Here is a table of points, one per row:
[-2.  -0.4 -0.6 -0.1  0.6  0.  -2.   1.1 -0.3 -0.8 -0.2 -0.1 -1.  -1.5
  0.1  1.6 -0.7 -0.2  0.7 -0.3  1.9  0.   1.  -0.2]
[ 0.2  0.6  0.2  1.1  0.   0.8 -0.6 -1.5  0.   0.4 -2.   1.9  0.1 -0.8
 -0.4  0.3 -1.9  0.5 -0.5  0.4  0.4 -0.4 -0.8 -0.8]
[-1.3 -1.5 -0.2  1.2 -0.1  0.3  0.1 -1.2 -0.5  0.4 -1.  -0.6  1.  -0.7
 -0.6  0.8  0.4  1.2  0.4 -2.2  0.7 -0.9  1.3 -0.8]
[ 1.3  0.1  0.7  2.5 -1.9 -1.5  2.9  0.1 -0.2  0.5 -1.1 -2.   0.9 -1.5
 -0.5  1.  -0.4 -0.9  0.7 -0.3  2.4  0.3  2.3 -1.3]
[ 2.3 -0.5  0.7  0.7 -0.7  0.4  0.4  1.  -0.6  1.7  0.2 -1.1 -1.5  0.
  0.7  0.  -1.2 -0.2 -0.6 -1.1  0.2  0.3  1.2  1.4]
[ 0.1 -1.1 -0.4 -0.5  0.5  0.  -1.4 -0.3 -1.9 -1.1  0.  -0.5 -0.5  0.2
  1.1 -0.3  0.5  1.2 -0.4  0.5  1.5  0.3  0.3  1.5]
[ 1.  -2.  -0.7  1.1  0.9 -0.5  0.3  0.7  0.   1.3  0.1  1.3  0.3  1.1
 -0.5 -0.9  0.7  1.5  0.2  0.1  1.6  0.7 -1.2 -0.6]
[ 0.8 -0.9  0.8  1.4 -2.8 -0.6  1.   0.2 -0.2  0.5 -1.   0.7  0.9 -0.5
 -0.3  1.9  1.  -0.3 -0.3 -0.8 -0.2 -0.6 -0.8  0.8]
[ 1.3 -0.5  1.5 -0.2 -0.3  0.2 -0.2  0.3 -1.   2.5 -1.7  0.6 -0.7 -1.4
  1.   0.4  0.7  1.1  0.5 -0.5 -0.1  0.7  1.6 -0.4]
[-1.2 -0.7  1.2  0.4 -2.2 -0.7  0.8  0.4 -1.4 -0.5  1.   0.   2.3  1.5
  0.3  0.  -0.1 -0.9  0.4  2.2  0.4 -2.6  1.7  1.7]
[-1.   0.6 -0.2  1.1 -0.2  1.2 -1.9  1.3 -3.4 -0.7 -2.   0.6  0.3 -0.6
 -0.2  1.4  1.1  0.6 -0.8  0.3 -0.2 -2.   0.7  0.2]
[ 1.  -0.4  0.5  0.1  2.5  1.   0.3  0.4  0.3  1.1 -1.7  0.6 -0.5 -1.2
 -0.2  0.8  1.2 -1.9 -0.4 -0.6  1.5 -1.7 -0.5  0.4]
[ 2.7 -0.9  1.2  1.7  0.4  0.6  0.1 -1.6 -2.2  0.6 -1.6  3.3  0.9 -0.2
 -0.1  0.   0.   0.  -0.6  0.7  2.3  1.1  1.  -0.5]
[-0.1 -0.9  2.   0.5 -0.5  0.1  1.4  0.7 -1.9 -0.7  1.8  1.8  2.8  0.8
  1.5  0.2 -0.2 -0.5  0.4 -0.7  0.6 -0.3  1.  -2.4]
[-0.6  0.7 -1.1  0.4 -0.1 -1.   2.  -0.5 -1.9  2.3 -1.2  0.5 -0.5 -0.1
  1.  -0.9 -0.3 -0.7 -0.8 -0.4  0.5 -2.4  1.4 -3.3]
[ 0.4 -0.8  1.6  0.6  1.   0.1  1.5  0.   0.9 -0.9 -0.5 -0.2  0.4  0.8
  2.3 -0.9  0.5  0.8 -0.3 -0.2  0.3 -1.4  1.9 -0.9]
[-0.6  0.3  1.6 -0.2  1.   0.4  1.  -2.  -2.2  1.9 -0.1  1.   2.  -2.
  1.   1.2 -1.2 -0.8 -1.7  2.   0.2  0.3  3.2  1.2]
[-2.6  1.1  1.  -0.5 -0.3  0.5  0.5  1.1 -0.3  0.8 -1.4 -1.2  0.4  0.6
 -0.5  1.4  1.6  3.3 -1.2 -0.2  2.2  1.   0.8 -0.1]
[ 0.7 -1.3 -0.5  1.1  1.1 -0.8  0.2  2.3 -0.2 -0.4 -1.3  0.4  2.2 -0.4
  0.3  1.2 -0.9  0.6 -0.8 -0.2 -0.5 -2.5 -0.3 -0.1]
[-0.9 -0.8  1.2  0.  -0.4 -0.9  0.1 -0.1 -0.9  1.2  1.4  0.4 -0.4 -1.
 -1.3 -0.1  1.6  0.4  0.3 -1.7  0.5 -0.8 -0.2 -0.4]
[ 0.9 -0.7 -1.5  0.6  0.   0.5 -0.3  0.5 -0.9 -0.2  0.3 -0.7  0.5  0.7
 -0.8 -0.4 -1.1  0.3 -1.   2.1  1.3 -1.3 -0.5 -1.1]
[ 1.2 -0.3 -0.5  0.5  0.  -1.  -0.9 -0.7 -2.1 -0.5  0.  -0.5  1.8  0.8
  1.2 -1.  -0.6 -0.6 -0.5 -2.4  1.2  1.1  2.2  1.7]
[ 1.2 -0.2  0.   0.7 -0.5  0.1 -0.3  0.4  0.3  0.6 -1.7  0.8  0.5 -0.6
  0.2  0.2  0.2  1.9  1.2 -0.9  1.8 -1.2  1.5  1.8]
[ 1.7  1.3 -1.3  0.7  0.3  1.   1.1  0.3 -0.8  1.1  0.4 -0.2  1.9  0.1
  0.1  0.2 -0.7  0.7  0.  -0.6  1.4 -0.7 -2.3 -0.7]
[ 0.2  0.3  1.6 -0.5  0.1  0.8  0.  -0.7  0.1  1.2 -1.   0.6  1.5  0.4
 -0.2  0.  -0.9 -0.2 -0.2 -1.1  1.9 -2.8  0.2  0. ]
[ 0.5  0.  -0.2  1.1 -0.5  0.6  0.5  1.6  1.1  1.1  1.1  0.9  0.9  0.8
 -0.9  0.   1.9  1.2 -0.4  1.   1.1 -0.4  1.8 -0.7]
[ 0.8 -0.3 -0.5  0.1 -0.1 -0.1 -0.2 -0.5  0.1  0.8 -1.1 -0.3  1.7  0.8
 -2.5  0.3 -0.1 -1.   1.   0.2  1.2 -0.2  0.2 -2. ]
[-0.8 -0.5  0.8 -0.2 -0.3  0.2  0.5 -0.6  1.6  1.7 -1.5 -1.   0.  -1.
  1.4  0.7 -0.3  1.4 -0.9  0.8  0.8 -2.3 -0.6 -0.4]
[-0.4 -2.2 -0.9  0.6  0.5  2.6  0.1 -0.1  0.7  0.9 -0.3 -1.1  1.  -0.3
  0.5 -0.5  1.2 -1.3  0.8 -0.2  1.1  0.1  0.5  0. ]
[ 0.8 -0.4 -0.3 -0.6 -0.5  0.5 -0.6 -1.5  0.7 -0.6  0.3  0.8 -0.4  0.
  0.  -0.4  1.1 -0.7  0.5 -0.7  0.8 -1.2 -0.6 -1.2]
[-0.5 -1.6  1.  -0.2 -1.  -0.3  0.7 -1.2 -1.8  0.  -0.5 -0.2  0.7 -1.5
  0.3 -0.3  0.9  1.8 -1.2  0.8  1.6 -2.7  0.5 -1.5]
[-0.8  0.3  1.4 -0.6 -1.7  1.9  0.1  1.2 -0.3 -0.7 -1.2  0.7 -0.6 -0.9
  0.  -0.6  0.7  0.  -0.4 -0.6  2.3  0.1 -1.4 -2.2]
[ 1.7  0.2  1.5 -0.3  0.4 -1.5  0.5 -0.5  1.3 -1.7 -0.8 -1.9  2.   1.1
  1.   1.6  1.9 -0.1  0.5  0.6  1.5 -1.1  2.1 -0.6]
[ 0.2  1.  -0.5 -0.6  0.2  1.3  0.3  0.6 -1.7 -0.6 -0.4 -0.3 -0.2 -0.5
 -0.3  1.7  0.9  0.7 -1.6 -1.   1.2  0.3  0.   1. ]
[ 0.6 -1.   1.3  0.   1.8 -0.7  1.3  0.3 -2.  -0.1  0.   1.  -0.2  0.5
  0.5  1.8 -0.2  1.1  1.1  0.9 -1.2 -1.5  1.7 -0.7]
[ 0.9 -1.   1.6  0.1 -0.4  1.5 -1.8  0.  -0.5  1.  -1.1 -0.8  2.   0.
 -0.4 -0.3  0.2  1.1 -0.8 -0.9 -1.4  1.6 -0.4 -1.5]
[ 0.2 -0.4  1.6 -0.4  0.5  1.3 -2.4  1.  -0.7  0.2 -0.6 -0.4  1.9 -0.7
  0.5 -1.  -1.8 -0.9  0.8 -0.9  0.8 -0.5 -2.   0.8]
[-0.2 -1.6  0.3  2.3  0.6  0.6  3.1 -0.2  0.3 -0.2 -0.6  0.7  1.7 -0.5
  0.5  0.5  0.1  0.5 -1.6  0.4 -0.2 -1.1 -1.5  0.8]
[-0.5 -0.5 -0.3 -1.6  0.   0.8  0.3 -0.9 -0.4  0.7 -2.2  1.   2.7 -0.9
 -1.1 -1.7  0.2  2.3 -0.1  0.   0.3 -1.9 -0.9  0.2]
[-0.8 -0.9 -1.1  0.  -0.1 -0.2 -0.3  0.  -0.4  0.  -0.3  0.4  0.7  1.4
 -0.2  0.  -1.1 -0.5 -0.9  1.7  0.7 -0.3  2.   0.2]
[ 0.5 -0.2 -0.7 -1.1 -0.2  1.5  3.5 -0.3 -1.7  0.6 -2.1  0.8  2.5 -0.1
  0.7  1.3  1.7 -1.3  1.4 -0.2  1.5 -0.9  1.5 -1.2]
[ 1.8 -0.4 -1.  -0.5 -1.2 -1.8 -0.9  0.7  0.6  0.6  0.5  0.5  1.3  0.
 -1.3  0.9 -0.4  0.   0.1 -0.9  1.6 -1.5 -1.2 -0.8]
[ 0.  -0.3 -0.2  0.9 -0.3  0.3  2.7 -1.3  0.4  0.4 -0.1  0.3  0.7 -1.6
  2.4  1.1 -0.1  0.8  0.5  0.4  1.4  0.7  1.  -1.6]
[-1.5  1.6  0.2 -0.8 -1.9  1.3  0.   0.7 -1.1 -1.1 -0.6  0.6 -1.6  0.9
 -0.8  1.1 -0.2  1.   0.8 -0.6  0.8 -1.6 -0.5 -0.5]
[ 0.4 -0.7  0.9 -2.   0.3 -0.2  3.1  0.3 -1.  -0.2 -2.2  0.6  0.   1.7
 -0.1 -0.5 -1.7 -1.2  0.2  1.   0.1 -0.2  0.8  0.1]
[ 0.3 -0.8 -0.6 -1.   1.2  0.7  0.2 -0.1  0.6 -0.9  0.3 -0.7  1.1 -0.3
 -0.9  0.9 -1.4 -0.4 -1.  -0.8  0.4  0.2  0.  -1.7]
[-0.8 -0.5  0.8 -0.6  1.1  0.3  0.4 -1.5 -0.8  1.3  0.4  0.2 -0.1 -0.3
 -0.1  1.1  2.4  0.1  0.3  0.1  1.3 -1.5 -1.2  0.2]
[ 2.7  0.4 -0.6 -0.4  0.   1.5  0.4 -0.7 -1.4 -1.1  1.3  1.1  1.2 -2.3
 -0.7  0.   0.1  1.5  0.4 -0.8 -0.8  0.2  0.9  2.4]
[ 0.5  0.   1.2 -0.4  3.2  0.2  0.7 -2.2 -2.8  0.1 -1.   1.6  0.6  0.6
 -0.7  0.8 -0.4  1.   0.5 -1.1  0.9 -1.1 -1.   0.4]
[ 0.5  0.6 -0.1  0.2  1.1  0.   1.2  0.5 -1.5  2.2 -1.5 -1.5  2.1  0.
  0.4  0.2 -0.1  0.4  2.7  1.3 -0.5 -1.2 -0.2 -1.4]
[-0.1 -1.2 -0.4  0.7 -2.7  0.7  1.8 -0.1  1.7  0.5  0.7 -1.5  0.2  1.7
 -0.6  0.7  0.7  0.7 -0.8 -0.2 -0.2 -2.2  1.6  0.7]
[-1.  -0.1 -0.3  1.6  1.1  0.  -1.1 -0.5  1.3  1.  -1.9  1.5  0.7  0.1
  1.3  1.5  1.4 -0.9 -0.5 -0.9  0.8  0.8  1.6 -0.5]
There is one direction along which these points spread out most. Take the direction at right angles to it along which they spread out most. Then take the direction at right angles to both along which they spread out most. Go by this last direction. Where along it does each point below lie, from 0 to 99? 50 is the average, and the first point above lies past it. One standard deviation of the points above along it is 16.
[ 1.3 -1.3  1.6  2.   0.4  0.6  0.5 -0.7 -0.6 -0.4 -1.1 -0.1 -0.8 -0.4
 -0.2  1.2 -0.6  0.  -1.  -0.3  1.2 -3.6  2.3 -0.4] 54
[ 2.5 -0.2 -1.   0.2 -1.6 -1.6  0.6 -0.9 -0.8 -0.1 -2.2  0.1  0.1  0.5
  1.4  0.4  1.1 -0.9 -0.8 -0.4 -0.1  0.4  0.7  1.2] 70
[ 1.8 -0.9  0.3 -1.4 -1.8  0.3 -1.1 -0.5 -0.4  1.  -0.6  0.1  0.8  0.1
  0.6  0.4  0.5 -0.6  0.9  2.1  0.1 -1.4  0.6 -1.2] 46
[ 1.1 -0.9  0.   0.3  0.   1.1 -0.2 -1.  -0.9  0.2 -1.3  1.2  0.3 -1.4
 -0.2 -0.6  0.  -0.1  0.2  0.1  0.8 -1.3  2.6  0.6] 60
[ 0.4  0.2 -0.4 -1.1 -0.1 -0.9 -0.6  1.7  0.5  0.4 -0.8  1.6  1.4 -1.4
  0.1 -0.7  0.3  0.6  0.5 -2.1  0.5 -1.4  1.9  0.4] 61
[ 1.4 -0.9 -0.9 -0.1  0.9  0.4  0.  -1.   0.9 -0.5 -0.5  1.8  0.3 -0.3
  0.2  0.7 -0.5  2.1  0.   0.4 -0.2  0.3 -0.1  1.1] 58
[-1.  -0.5  0.6 -0.5 -0.2  0.3  0.7  0.6 -1.2 -0.7 -1.   0.2 -0.4 -1.3
 -1.2  0.4  0.7  0.7  0.1  0.   0.5  3.1  1.  -0.1] 70
[ 0.  -0.3  1.5 -1.7 -0.5 -1.2  1.3 -0.4 -0.6  1.2 -0.7  0.   0.7 -1.9
 -0.7 -0.5  1.3 -0.1  0.3 -0.1  0.8 -1.  -0.6 -1.4] 28
[-0.5  0.5  0.1  1.3 -0.1  0.4 -0.9  0.   0.4  1.4 -1.  -1.3 -0.3  0.
 -0.7  0.   0.2  0.7  1.9 -1.1  0.  -1.1  0.9  1.1] 63
[ 1.3 -0.9 -0.8  0.2 -1.4  1.2  1.1 -0.4 -1.8 -0.3 -0.1  0.3  0.4  0.4
  1.2  1.3 -1.   0.6 -0.4 -0.5 -1.1 -1.2  0.6 -0.6] 54
[-0.3 -2.   0.9 -0.2 -0.6  0.   2.2  1.9 -0.7  2.3 -0.4  1.3 -0.9 -0.7
  0.7  0.5 -0.5  0.9  0.  -0.3  1.1  0.2  1.1  2.1] 66
[-0.3 -0.7 -0.6  0.6 -0.8 -0.2  0.6 -0.9 -1.   0.1 -0.5  0.6  1.2  0.6
  1.5  1.7 -1.9  0.   1.3  0.3  0.4  0.8 -0.7  0.5] 54
[ 1.7  0.5 -0.7  1.1 -0.4  1.5 -0.7  0.8  0.3  0.7 -0.4  0.9  1.7 -0.3
  0.3  0.9 -1.   0.6  0.9 -1.   0.9 -0.6  1.5  0.6] 65
[ 1.   1.7  0.7  2.4  1.  -0.8  2.1 -0.1 -1.4 -0.5 -0.3 -0.3  1.6 -1.1
  0.1 -1.9  1.1 -0.2  0.7  1.5 -0.9  0.4 -0.2  0.3] 47
[ 0.   0.9  0.4  0.6 -0.4  0.1  0.7 -1.1  1.9  0.6 -0.3 -0.1 -0.2  0.5
  0.  -0.3 -0.7 -0.2 -0.8  0.  -0.2 -1.4  1.1 -0.3] 51
